[[-10  -7  -6  17  14 -25 -17  75  53  -4 -22]
 [-35   5  19 -29  21 -40  31  -5 -31  15 -10]
 [-20  10   4  17  25 -20 -17  22  12 -26   2]
 [  1  -2  15 -15  63  14   1  17   2 -20   7]
 [ 22   3 -41  11 -89  24  17  19   9  22   9]
 [ 55   0  18  -9 -26  33 -12 -52 -10  51   6]
 [ 24   5 -32  28 -33  22  26  63  28   6  -2]
 [ -5  -5  18  13   1  -2  18 -31 -30 -23  11]
 [-49  -1  -9  -2   1 -16  26 -17 -33 -41   8]] Answer: -10

[[-10  14  25 -59 -27  15 -16 -18 -12  23  17   4 -37 -36   8 -33]
 [-21 -66 -20 -15 -62  48  46 -32  -1  64 -23  49 -33 -15  63 -33]
 [ -3  -4  -3  -2  -2  -5  -4  -3  -2  -5  -3  -5  -3  -3  -5  -3]
 [-23  37 -24 -21 -39  -4   4  -9 -46 -22 -20  -3 -14 -32 -17  19]
 [-13 -24  16 -41  17 -11 -52 -51  -5  -1  -5 -40 -51   9   2 -30]
 [  2  31   6   3  55 -59 -55  18  -6 -64   6 -52  20   5 -65   3]] Answer: -10

[[ -1  31  13  -1  34 -23 -31 -33  35 -10  -3 -26  10]
 [-25  -9   1 -58  -3 -60 -28 -40  -2   2   7 -46  -5]
 [ 22  47 -24 -28  53 -22  10 -10  32   5   0  -6   6]
 [ 17 -26 -20  13 -35   1  32   2 -30  17  15  -8 -14]
 [ -1  10 -27   5 -13 -13  23   1  -2 -18   1 -19   0]
 [ 26 -64  35  22 -53   8  23   3 -20  20   2   2  -7]
 [ -2   5 -35 -35  13  -2  -5   7   7   8   3  19   6]
 [-11  39 -14 -31  44 -12 -19   3  29  -1  -4 -16  10]
 [-39 -38  15 -31 -27 -19 -58  -2 -27 -20  -6  -9 -16]
 [ 34  31   7   8  36   0  38  -6  25  28  -4  -5  -5]] Answer: -1

[[-26 -10  20 -47 -48  26  19  19  28 -17 -13  -6 -11   0 -38  34]
 [-19 -13  19 -36 -60  14  14  22  23  15  -3 -10 -35   6 -34  42]
 [-13  -4 -22 -58 -20  31  36  20  32 -23  15 -14 -31 -25 -54  30]
 [ -1  -5  16  59  23 -10 -29 -24 -24  38 -12   8  29  -5  71 -47]
 [ -9 -18 -20   7  -9  25   8  -2   7  65  23 -21 -37 -46  32 -12]
 [-37  -6  46 -18 -32  26   0   3  19 -27 -37   9  32   4  -2   5]
 [-15  -2  40 -10 -42  -3  -7  12   7  -9 -23   7   9  30 -15  25]] Answer: -26

[[-18  -1   1   9   2  19  -2 -20 -14   3  -8   6]
 [ -1   1  -2   7  -9   3   2   9   3   1  -2   3]
 [-15  -5   7   4 -27   1  -9   5   7   9 -17 -10]
 [-20  -1  15  15   6   4   1  -5  -8  17 -11  -2]
 [ -8  25   6  14  18  35  45 -10  38   3  15 -40]
 [  8  40  -1  -3 -26 -19 -38  23  39  13 -23 -58]
 [-10  -2  -8 -15  33  14  21  -8  36 -35  33 -29]
 [-69 -31  -4  15 -58  11  50  25  34 -30 -71 -28]
 [  6  19 -36 -38  58  20  47 -28  71 -75  71 -54]] Answer: -18

[[-10 -50  19 -52 -51 -13 -23]
 [  1  -5 -64   7 -10  -9  45]
 [ -5 -12  56 -22  -4  -5 -55]
 [ 17  10 -55  14  13  -9  32]
 [ 27   2 -45   3   3 -10  18]
 [-22  -7 -11   6 -34  13  -8]] Answer: -10

[[12  5 60 19 60  4]
 [35 10 49  4 49  1]
 [ 8 73 14  3 14  1]
 [10 10 54 19 54  5]
 [ 5  1 61 27 61  6]
 [ 6  2 60 25 60  6]] Answer: 12
---
[ 35 -13 -90   2] --> -90
[ 9 39 37 21 86] --> 37
[-60 -56  -8 -71   5  29 -68] --> -8
[ 34   6 -20   2 -70  17] --> -20
[ -9 -83  78  28 -76  22  42] --> 78
[-77  26 -59 -68  16   7  60] --> -59
[ -3 -75 -24  50  13  33  15] --> -24
[-89  18 -15  -6 -34  27] --> -15
[-75   6  49   5  58  19] --> 49
[-85  11 -13  43 -26  66 -40] --> -13
---
[41, 14, 150, 548, 927, 386, 711]	711
[2117, 4675, 6961, 6432, 6571, 8154]	8154
[5598, 2349, 6194, 8937, 8864]	8864
[-5, -410, -538, -32, -703, 724, 480]	480
[-749, -636, 46, 98, 997, -26, 485]	485
[8, 1, 1, 4, 9]	9
---
[[-1  1 -1 13 88 35]
 [ 0  1 -2  3 56 73]
 [ 0 10 80 47  1 -1]]: 1

[-68  33  31 -56 -41   3]: -41

[[ 55  67  25  69]
 [-78  73 -71 -72]
 [-87 -20 -65 -11]]: -65

[[ 27  -8 -70   0]
 [ 26  21 -57  44]
 [-14 -33  16 -59]]: 16

[ -3 -14 -30  28 -22  10 -86]: 10

[[ 27  76  59 -27  -6  27 -80]
 [ 67  56  84   0   8  52 -53]]: 52
